One turning vector, and how many ticks it has turned:
The counts run from 0 to 357.
[150 120 157 122 116 122 107 103  76 126 135 161 114 124 178  84 100 135
 130 179 124 100 124 168 149 140 131 173 137 167 140 138 106 136 144 126
 154 149 208 104  96 144 110 118 164 133 121 160 102 136 124 183 138 158
 153 144 129 101 136]	309
[162 131 148  82 121  96 105 114 139 136 149 147 149 129 152 104 115 154
 102 139 117 154 163  82 115 139 107 102 139 139  68 106  87 129 128 168
 155 127 119 149 131 116 141  65 151 143 128  74 114 111 170 105  93 175
 151 128 125 151 104]	343
[116 101 138  99 111 110 114 143 120 129 172 164 117  89 134 150 111 116
 123 166  89 109 200 123 156 152 119 124 170 121 131 120 131 135 130 125
 125  90 140 140 136 119 107 130 123  95  98 120 214 120 128 102  95 129
 128 150 182 168 142]	236
[143 156 110 132 135 149 128 122 100 146 129 165 125 136 168  90 144 119
 127 156 144 143 171 108 147 118  88 120 159 150 133  80 131 133 148  98
 115 155 120 123 104 163 135 117 155 108 139  89 154 122 153 120  79 167
 196  97 191  99 149]	332
[190  78 118 137 133  99 102 146 121 119 165 116  88 116 143 104 123  80
 105 176 119  98 121 177 117 106 112 180 104 115 136 130 102 143 166 154
 122 112 129 120  99 109 138  90 127 151 121 121 175 156 150 118 125 156
 150 133 183 143 123]	229
[155 122  77 124 108 149  89 125 110 144 134 134 142 103 158  82 105 138
 152 169  73 127 181 119 165 122 158 146 123 130  98 119 139 158 128  78
 119 153 109 116  88 116  88 112 143 135 129 126 132 144 123 159 110 109
 182 112  97  81 108]	34
[145 110 147  57 140  97 132 143 138 153 173 144 104 147 115  87  81 166
  90 130 101  98 140 146  85 115 146 108 140 201 113 136 120 136 139  93
 111 110 111 121 122 129 131  97 175 129 104 114 141 130 139 135 104 151
 140 121 111 144  77]	4
[153 158 108 136 139 140 131 116  78 117 125 157 100 134 166  74 137 110
 113 173 150 146 137 122 145 110  84 135 120 130 130  95 123 137 142 114
 129 167 126 104 101 144 149 104 143 131 156  91 138 125 147 118  88 189
 184  89 178 102 131]	330
[132 144 200  79 121 113 122 114 147 127 152 156 120 111 164 104  88 165
 118 143 123 120 148  92 146 174  83 118 149 128 104 124  99 106 132 143
 135 116 158 125 142 118 149 107 146 113 124 117  60 148 168 155  56 156
 132 113 136 141 131]	303
[131 188  90 126 145 118 121 119  99 141 147 146  79 129 106 136 172 117
 118 145 119 138 120 121 162 115 102 166 117 103 162 136 116 135 103 160
 135 182 103  94 104  98 103 155 112 154 172 133 130 137 172  99 119 166
 180 106 146 113 108]	150
[124 102 105 112 132 130  51 108 131 153 140 118  84  57 132 137 157 170
 114 110 116 161 107 128 134  99  98 119 106 125 145 147 126 115 144 164
 112 128 143 137  89  98  90 153 140 151 126 131 159 153 183  78 144 103
 116 117 130 114 141]	159
[113 124 139  78 119 108 156 124  86 127 164 170  69 103 126 105 102 165
  93 166 119 131 160 140 131 146 124  82 159 162 125 133 130 148 108  98
 132 104 152 137 112 138 119 141 145 105 102  95 198 118 105  86 107 147
 104 126 139 158  86]	0
[143 146 121  77 148 102 109 103 110 144 101 153 116 120 122  87  85 206
  79 164 118 141 136 127 135 131 132 109 113 177 118 108 144 116 140  70
 125 136 118 135 144 144 131 158 168 149 129 103 109 140 117 171  84 164
 133 114 115 124 144]	321
[148 159  98  71 148  94  77 135 150 173 140 131 126 126  99 157 110 157
 100 115  86 109 128 131 127 103 129 148  79 142 126 147 131 131 115 156
 122 154  60 104 137  93  93 121 134 168 140 130  98 103 170 140 134 139
 163 123  81 137 115]	145
[179 102  88 110 183 124 121 176 115 159 124  99 119  86 117 117 108 128
 118 132  75 105 197 139 189  95 110 137 118 129 133 115 145 143 120 106
 119 127 127 145  67 117 107 121 127 149 135 131 147  95 141 106 107 107
  97 138 152 117 155]	215
[192 162 129 121 144  74 145 153 119 156 159 136 126 112 136 144 150 144
  86 169 106 116 168 161 163 164 123 165 134 145 139 128 123 120  98 210
 135 136 155 129 105 139 123 155 129 137 156 133 113 123 127 125 114 180
 118 139 133 169 151]	207
[141  96 110  92 145 143 114 118 100 151 140 160 120 154 131  77 103 114
 159 135 104 118 167  96 142  96 134 130 162 176 116 118  98 158 124  85
 166 140 137 124  81 120  97  86 168 147 128 128 150 103 155 138 149 124
 168 161 137  83 102]	352
[162 109  99 153 115 152  94 138 117 137 165 131 125  93 187  61 129 124
 141 176  92 119 182 133 154 128 135 167 136  90 108  98 130 157 154 130
 102 129 134 109  99 112 126 117 122 134 121 130 116 164 139 112  88 109
 176 102 105  90 115]	272
[135 133 121  96 138 158 112 110 115  97 108 143  56  81 140 110  86 158
 136 156 127 174 119 116 174 131  87  87  75 124 114 114 138 122  93 112
 159 126 121 116 128 109 109 166 154 145 161  86 114  96 139 159 120 121
  97 117 140 132 154]	79
[131 141 162  81 116 101 124 114 151 148 158 167 123 124 159 107  77 156
 143 133 126 137 140  98 122 158  93 122 131 136  74 132  93 131 107 165
 166 127 156 117 104  99 138  75 168 142 139 112  52 106 165 138 111 121
 130 110  91 126 126]	65
[182 151 156  95 167  95 131 149 144 156 155 129 138 106 143 112 118 152
  81 122 112 123 187 144 155 130 114 152 120 142 109 118 140 100 125 230
 108 128 137 130 120  98 137 123 150 142 139 133  73 120 140 107  90 150
 116 115 107 156 146]	204
[159 144 133  88 104  81  98 119 150 153 178 166 153 101 143 133 154 159
 112 128 102 101 141 164 132 154  98 156 111 161 161 138  95 141 139 125
  94 123 138 108 116 149 146 128  98  99 116 147 120 160 160 163  64 138
 160 100 104 139 148]	265
[112 170  83 124 146 136 116 124 125 188 145 160 106 130 111 141 167 129
 140 124 116 129 152  92 152 109 107 154 167 134 182 118 130 126 127 120
 108 167 102 107 103 115  93 170 131 127 156 143 143 151 183 103 104 122
 186 111 165  94 140]	153
[152 147 124 116 114  71 113 120 176 182 162 151 140 112 132 167 141 164
 112 137 124 125 154  91 122 165  99 160 146 108 125 143  84 116 120 202
 128 110 120 134 120 119 136 139 125 146 141 108  91 170 178  90 112 128
 140 126 124 142 141]	165
[147  90  88  85 147 143  81 131 134 140 134 120  98 108 131 132 111 134
 155 115 110 138 126 119 146  86  90  87 114 162 134 125 102 135 107 116
 140  98 117 139 109 115  88 127 162 146 131  90 180 102 188 129 172  94
 131 165 180 131 142]	117
[155 124  75 113 114 154  93 134 110 147 140 126 135  95 162  96  94 140
 150 165  72 129 186 115 173 123 141 125 114 118  91 118 141 163 122  80
 118 149 107 120  83 121  91 104 134 138 132 117 133 123 127 152 105 102
 170 113  89  86 114]	35
[136 143 121 129 122 125 140 109 100 148 148 184  84 151 145  89 106 141
 156 180 132 131 117 129 130 160 144 160 157 172 136 123 101 141 101 107
 177 147 166  95  99 130 110 161 191 147 163 131 104 139 127 177 156 141
 155 137 137 101 139]	71
[154 144 101 123 103 112  81 138 145 154 170 132  90 106 158 129 128 132
 133 143 122 123  69 157  86 139  80 143  83 144 101 151 112 162 130 111
 128 154 126 104  74 151 123  78 149 135 129 108 129 125 173 154 131 153
 175  89 119 120 113]	48
[137 151 194  80 119 108 123 114 144 123 155 165 131 116 163 121  94 160
 121 143 125 108 146 112 148 178  85 125 152 139 111 131  91 110 123 147
 140 116 170 126 137 139 147 109 146 103 121 120  64 132 161 167  64 161
 140 118 129 147 140]	304
[148 167 124 122 133 113 133 153 121 145 185 132  63 108 155 100 111 129
 121 166 118 102  97 155 114 165  71 144 106  99 106 147 115 176  98 119
 144 125 152  98  80 144 156  98 127 135 121 105 107 105 166 112 112 161
 144  97 112 128  91]	287
[162 154 120 109 147 159 129 128  92 124 134 146 106  81 174  93  96 161
 141 175 106 155 177 128 204 158  98  92 119 135 106 105 155 141  89 122
 136 104 152 131 120 141 119 155 152 126 130  89 139  88 112 156 118 129
 119 130 112 129 158]	316
[117 134 109 114 146 132 140 140 124 172 152 159  58  81 128 153  87 136
 137 154 123 121 167 106 161 144  72 133 130  93 126 146 149 141  88 149
 142  86 144 121 100  97 120 159 133 143 126 106 145 109 139  77 149  79
  89 137 129 128 145]	177
[146 114 106 119 151 162 109 134 126 160 127 150 101 133 149  91  75 136
 173 151 104 126 151 113 146 129 134 139 135 172 125 106 133 136 115  80
 158 139 129 112 101 122  86 150 203 148 150 128  97 113 138 193 141  98
 154 141 137  76 155]	74
[161 164  91  91 140  75 132 137 112 149 132 139 123 146 137 130 124 131
 110 137 125 129 131 131 135 127  92 120 115 141 101 128  85 152  75 172
 178 157 117 125  96 129 122  82 130 155 160  88 101  69 179  94 140 161
 134 138 144 153 112]	107
[141 115 116 105 111  99 126 106  78 136 138 176 118 154 124  99 129 129
 125 177 119 127 131 116 115 133 147 149 164 176 130 134  76 150 115 103
 195 158 161 118  92 136 108 101 156 147 135 124 158 124 142 133 151 178
 168 162 151 114  98]	349
[148 134 146 145 157 141 128 143 118 123 148 127  40 122 131 130 108  85
 115 173 128 100 121 130 150 127  92 185 109  89 155 131 139 112 136 179
 135 149 126  94 123  88 117 144 149 157 157 139 107 141 149 132 106 166
 144 113 185 125 136]	190
[112 106 101  89 113  87  79 104  97 144  89 148 124 103 130 106 108 192
  83 146 118 165 135 135 109 114 160 105 141 173  98 109 116 110 136 132
 147 160 120 149 128 125  75 133 182 169 127 110 134 115 148  89 125 156
 110 134 139 144 138]	101
[167 129 166  98 163 100 116 141 143 153 144 121 126 107 136 101 111 156
  75 122 116 132 181 142 151 112 124 145 117 143 114 117 148  92 144 221
  99 132 140 126 124  85 132 120 160 147 133 145  75 127 143  98  91 141
 111 111 105 144 145]	203
[118 131 137  91 154  91 131 134 153 192 146 164  57 129  90 135  76 175
  86 144 137 107 132 119  94 131 118 152 137 154 146 140 151 110 139 124
 117  94 114 112 147 104 134 185 181 154 128 130 116 162 135 116 123 117
 116 123 134 136 143]	182
[106 159  85 119 144 140  98 124 137 191 143 151 115 117 116 154 171 135
 144 109 111 122 155  90 149 103 102 149 165 149 179 125 132 124 129 111
 102 157 108 119  96 129  81 170 134 128 144 151 150 143 182 105 110 112
 182 119 160  95 153]	154
[136 107 170  95 156 116  93 122 117 134 131 124  98  79 136  98 107 161
  76 121 121 138 155 155 144  99 129 142 116 154 127 128 158  84 164 198
 103 142 157 132 118  77 103 129 171 156 120 166 111 140 137  97 103 135
  96 114 117 139 154]	201
[136 110 132  61 129 104 107  89 142 107 134 150  93 135 116 118 104 155
 112 132 148 158 131  82 139 107 100 102 115 131 130 113  79 102 126 158
 136  97  93 123 167  68 138 136 147 151 153  79 129 165 185 109 113 126
 139 137 173 148 121]	122
[123 123 103 118 153 132 135 151 130 177 149 148  74  91 135 147  78 128
 146 146 115 110 182  98 170 131  78 142 135  92 120 140 143 148  99 144
 139  89 138 120  91  95 115 144 135 152 123 109 135 105 142  76 151  68
 100 141 126 119 143]	176
[159 150 137 112 145 118 149 138  99 125 202 148  81 141 104  87 149 116
 118 173  89 109 132 150 152 148 162 164 164 153 163 123 127 150 106 111
 130 133 135  99 123 106 126 174 142 122 142 157 166 152 129 155 107 164
 179 135 137 138  96]	250
[180 117  93 138 162  91 132 151  92 160 122 121 123 129 112  98 132 139
 100 175  92 104 169 155 160 120 169 186 159 154 158 116 128 124 137 120
 131 162 149 127  81 127  96 156 152 163 157 167 135 157 116 124 109 157
 133 149 161 112 148]	211
[142 148 118  89 121  98  93 113 147 154 115 184 135 128 145 154 107 150
 111 130 143 111 124 154 113 133  86 136  88 191 142 122 106 118 134 130
 141 159 111 107 130 165 113 116 154 120 148 113  84 112 158 184  94 156
 150 101 154 135 187]	86
